One turn sends every row of this set to another row. A few are shown first. Where does it send the rows asked after them?
j180: [  3 -27   3   9  12 -10 -11 -16  -2 -17   7  -7  22 -11  -5  -6 -19  13
  21  -8  -7  11]
j601: [  2 -38   5  10   9 -24   1 -26   6 -10   8 -14   2 -22   4 -20  -8  13
   1  -7 -17   9]
j798: [ -3 -22   0  12  -5 -10  14 -16   7   2  21  -9   5  -6   6   0  -1  21
  -6   9  -3  10]
j137: [ -7 -35 -14  -5   7 -12  12 -14 -11  -2  25  -4   1  -2  -2 -15   6  17
   8 -12  -5  15]
j727: [  1 -31  -1   1   0   2 -16 -17 -18 -10   9  -3  13 -11  -2 -17 -15   4
   0   2  -7  21]
j723: [  7 -18  -1  10   6 -25   7 -31  -5 -14  11   1  -1 -16  -4  -8 -12  20
 -11  -5  -1  24]
j69: [ -6 -39  -3   3   4  -4  -4 -17   5 -19  15  -4   9 -12  -9 -24   2  18
   0   8  -4  22]
j493: [  6 -27  -9  11   9  -3   1  -6 -19   0   2   6   6 -14 -22   2 -19  24
  -3   0  -9  13]
j279: [  8 -34  12   2   7 -18 -13 -19  -2 -14  19  -3   8  -9   6  -6   1  10
  -5 -12  -9  10]
j319: [ -2 -27  -3   4  25  -5  -1 -14  -2  -2   6 -12  -7 -21 -22   7 -22   8
   0  -9  -5   5]
j77: [  5 -26   1  11  -6 -27  13 -20  -1  -2  12   0  -3 -23 -16  -8 -12  20
   0 -12   5  16]
j298: [-13 -39  -1  17   8 -14  -9 -11  -4   0   9 -12  -5 -24 -16   4 -12  23
  10  -5   0  -2]
j925: [  3 -16 -18   7   6   2  -7 -16 -21  -1  -1 -14   2  -9 -11  11  -6   8
   7  -4 -10  13]
j731: [  6 -33  -4   6   3 -25   2 -25  -6  -5  19 -21  -7 -22   8  -8  -9  29
 -13  -2  -9  11]
j459: [  1 -25  13   7  18  -7  -3 -16  -7 -14  11  -8   3   7   6  -5 -16  11
 -10  -3 -12  13]
j83: [ -4 -29   1  14  -4 -20  -4 -22 -10   8  18  -3   0 -23 -12   2 -15  21
   5 -12   8   1]
j958: [  6 -27   4  11  21 -15   8 -26   4 -19   6  -1  -3  -3   0 -15 -14  12
  -9   0  -6  19]
j454: [  3 -17 -16  11  -4   2  -8  -7 -14  -1  13 -14 -12 -18  -9  -7 -12   6
   7  -1 -15  22]
j327: [-11 -14  -3   6   0  -7  -1 -27  -4  -8  19 -13  15 -20   3 -19   0  25
  -1  -4 -16  22]
j473: [-12 -13  -5  10   8 -12  10 -28   4   8   4  -9   4 -10  -3   0 -17  16
   0   4 -12   0]
j742: [  0 -28 -27   2   8  -8  -4 -12  -5  -2  14 -13 -20 -11   0  -9  -4  19
  16   0  -4  17]
j132: [  0 -23 -12   3  -3  -3 -11  -2   2  -4  22 -13  -6  -2 -19  -8  -3   1
   1   4  -4  13]
j219: [ -5 -33  14   8  15  -4  -1   3  -6 -12   6 -17  -2   0  -5   3 -13  16
  -2  -2 -17  12]
j278: [  4 -32  -1  12   2 -11  19 -17  -3   2  15 -22 -11 -22 -11  -4 -16  22
  -8  -8 -13   8]
j126: [  2 -32  -7  -9   4  -6  -6  -3  -6  -9  -3 -10   3  -2 -17  -3  -9   4
  10   4   0  18]
j469: [  4 -32  -2   8  11 -21 -10  -8  -3 -17  13 -11  11 -17  11 -13 -14  22
   8   8   4  18]
j288: [ -3 -14 -15  16   8  -6   7 -17 -20  15  16 -13   1 -14   2 -15  -9  20
   0 -10  -5   6]
j784: [ 11 -31  -2   4   6  -4  -5  -9  -5 -12  14   3  16   1 -19   7  -9  24
   8  -8   0  14]
j835: [ -3 -21 -17   1  14 -18   0 -16  -9   5   1  -1  -1  -8 -12   2 -20  27
  -9   9  -1   5]
j916: [-11 -25 -10   2   6 -13   9 -15 -24  -8  18  -4  12 -16  -7 -20   1  12
  -1  -9 -21  21]
j413: [  1 -28 -23  13  15  -3  10 -10  -7   2   7 -13  -8  -6 -15  -2   2  18
   7   0   2   5]
j979: [  8 -36  14   6  15  -8  -5  -3  -4 -14   8   1   3 -20 -12  -4  -5   4
  -3 -12 -13  17]
j848: [-14 -28 -16  -5  11 -18  -3 -12  -9 -16  18 -10   9  -9 -16 -19   4  10
  -6   5  -8  14]
j887: [ -6 -27 -20   6   9  -2   4 -26 -14   2  15  -7  -5 -14   3 -14  -7  13
  19 -14 -15  13]
j300: [  1 -30   2  22   0  -8  10  -9  -5  -9  13  -8   8 -26  11 -13 -11  20
  -2  11  -8  19]
j194: [  2 -25  -3   2   9  -7   4 -22  -6   6  24 -19 -10 -10 -11  13 -16  18
  -6 -11   0   3]
j890: [-10 -32   5  13   9  -7 -15  -2 -16  -8   9 -18  -3 -16  -5  13 -10  25
   1  -1 -12   8]
j215: [  4 -26   1  -3  21 -10 -17  -6 -13 -11  11  -4  -4 -19 -12  10 -11  12
 -11  -7  -1  15]
j969: [-11 -17  -9   9   4  -3 -12 -20  -9  -8  17 -13  12  -9 -17 -15  -7  -6
  -4   2 -16  11]
j651: [-10 -20 -10   0   6 -18  13  -8   6   2  16 -18   2 -12  -2 -23  -1  29
   6  -5  -4  11]

j742 -> j969
j288 -> j126
j319 -> j279
And these:
j473 -> j784
j459 -> j77

One turn sends every row of this set to another row. A few are shown first. Where does it send the rows asked after them?
j49: [-17 -12   6   2 -11   9 -11  -1  -5 -11  -2  14   3 -17  -6   9   8  24
  -2   2  16   3   2  14  18]
j389: [ 16   2   9  15  -9  17   9   9   7   9   0   4  -1 -17  13 -13  -6   8
  -5   7  26  13 -11   6  23]
j760: [  0   2   1  11 -27   2   3   2  -6 -15  -1  20   9 -22   7  -4   2   9
   0  -1   9   8 -13   5  30]
j761: [  7 -16   1  17  -6  16   6  -9   3  -9 -13  17  -3  -9  12   4 -21   9
  -2  15  16   8   8  12   3]
j973: [  6 -10  -2  19   1  20   9   2  10  -6  -7  13   6 -15   9  -4 -23  21
 -11  16   6  10   1   8   1]
j630: [  4 -17   4   4  -2  19   7  -2  19   4  14  10  -3 -19  26  -5  -6   7
  -9  -4  14  14  -3   3   4]
j859: [-15  -6   2  11 -17  18   3 -10  -4 -22   2  -2   0  -6  14  -3 -17  21
   6  -6   9  11  -4  12  13]
j228: [ 10  -7   4  -8   5   2  -4  -2   4  -3   6  17  11 -21   3  -1   0  14
  -8   5  13  17  18   4  12]
j800: [-10   7 -14   7 -13  16   0   2  -9   9  -5   3  10 -10  19  -5   6   4
   4  12   0  15  -1  -4  26]
j774: [ -5   2  -3   8 -11  19   3   0   4  -3  -2  18   7 -20  26 -13 -17  13
   3  -6   7   1 -13 -10  13]
j14: [ -2 -26  10   8  -8  14   3   1  -3  -4   6   8  -4 -14  15  17  -8  22
 -13   3   7   8   9  17   3]
j332: [ -2  -7   8  -4 -18  -4  -5  10  -6 -16  -4  10   4 -26  14   5  -2  14
 -10  12  -2  14   9  -4   7]
j67: [-25  -5  15  14 -13  13   1 -13  -4  -1  -5  15  11 -11  11  -2   4  23
 -10  -2  16   0   9  -5  17]
j367: [ 2 -2  6 30 -4  5  3  7 13  3 10  6 -2 -1 19  9 -3 15 -6  7 17  4 10  0
 -2]
j789: [  0   3  11  21  -6  12  -6 -13  -2  -7   1   6   4  -5  -2  10   0  21
 -11   1  16  18  13   1  -3]
j594: [  5   0   1   9   4  10  10  -3   4  -9   1  16  -7 -18  17  -4 -19  18
  11  11  15   0  13  11   7]
j805: [  9  -5   4  20 -13  17   5  -6  10  15  -2  11 -12 -23  15  -9   3  11
  -7   9  23  11  -6   1  18]
j10: [  1  -2  -8   8 -11  22   5   4   4   1  16  -4  12  -8  10   3  -1   6
 -11  12  26  22   8   9  17]
j426: [-11 -14   1  18 -11  -2  19   6   3 -12   4  11  -3  -8  12  13  -1  14
 -25   7   4   8   0   4  13]
j231: [  2  -5  15  10 -33  13   3 -13   9  -6   4   7   5 -14   7 -11   6  -1
   6   3  12  12  -6   9  17]
j730: [ -8   4  -3   9 -16   6   0 -12  -8 -17  -5  -4   0  -8  -1  -1   7  11
   2   7  -1  24   4   1  13]
j164: [ -8   1  10   9 -19   0  -2   7 -11  -6   3   1  18 -26   6   1  -3   1
 -21   4  -1  12   2   1  15]
j972: [-10 -13   1   6  10   6   0   3   7 -11  -5   6  16 -15  -2   5   0   3
   1  -1  17  12  14   6  14]
j535: [  5   6   8  14 -17  17   9   2  -5   3   7  19 -12 -31  20  -4  -6   6
  -2  15  23  14  -2   6  11]
j672: [  7  -5  -4  11 -15  21   3   6   4   4 -10  -3   5 -13  17   4 -19  14
  11  -4   0   0  -3   4  17]
j974: [-18 -13   2  14  -4  10  -4   4  16   1   0  18  -6  -5  15   7   7  18
  -3 -10   8  -4  -6  -5   9]
j248: [  2   3   5  14 -32   3   2  -7  -1   2  -8  16  -7  -5  10  -1  -2   1
  -5   2   4  19   1  -8   3]
j72: [-21   2   7  12 -15   7  -4   2   3   0  -1  -4 -10 -24  18 -12  -4  15
  -5  10   4  -5  -6  -8  13]
j263: [-18   6  13   4 -17  11 -10   2   0  -4  -7   0  -5 -17  15  -7  -7   5
   5   8  16  -5  -6  -2  20]
j563: [-14 -17   3  11   9   4   3  -5  15  -6  -1  11  10 -25   1   6   7  10
  -9   4   5  18  12   2   9]
j529: [ -3   0  -7  18 -10   7  12   6  -1 -11   8  -1  12  -9   9   8   0  20
 -10  21   3  -7   7   9   2]
j994: [-16   2   6   6 -12  10  -7  15  -4   1  -1   9  -8 -35  19  -2   7  16
   4   6  19   9   1 -12  16]
j607: [ -9   6   1  13  -7   2  -2  -6   6   9  -1  14  10 -10  -1  -1  19  18
  -6   3   6  -3   4  -9   2]
j996: [ -1 -10  -7   3  -6  21   6  -6   3   4  13   0  16 -15   8  -6   8  17
  -2  -5  11  12  -9   6  28]
j739: [-12  -6  13  10 -22   2  -3  -8 -12  -4  -5  10   6 -27  11  13   0  -3
 -15   7   0   8   8   1  18]
j611: [  0 -15  -4  10 -21  16   3   2   1  -3   7  17   8 -10  13   3  -7  12
 -14  14 -10  -2 -13   5   6]
j43: [ -4  -5 -11  -2   0  22  -3   7  16   5   7  11   5 -13  -1   5  -9   9
 -18   2  15  14 -11   4   8]
j490: [ -3  -5  14  17 -25  14   0  -7  -2   0   3  20   2  -7  12   8  -2   9
 -16 -15  21  20  -3   9  11]
j957: [-12   1  -5  10 -12  20   0   1   3   2  -8  -3  -6  -2  22   0 -15  10
   9  -1  17  19  12  -7  13]
j967: [ -6   4  -6  15 -15  16  -2   9  11   9  12  13   6  -4  25  -4  -3  -2
  -4  22  12   5  -6   0   6]

j760 -> j774
j228 -> j332
j10 -> j529
And these:
j490 -> j859
j967 -> j367
j231 -> j672
j72 -> j805
j973 -> j563

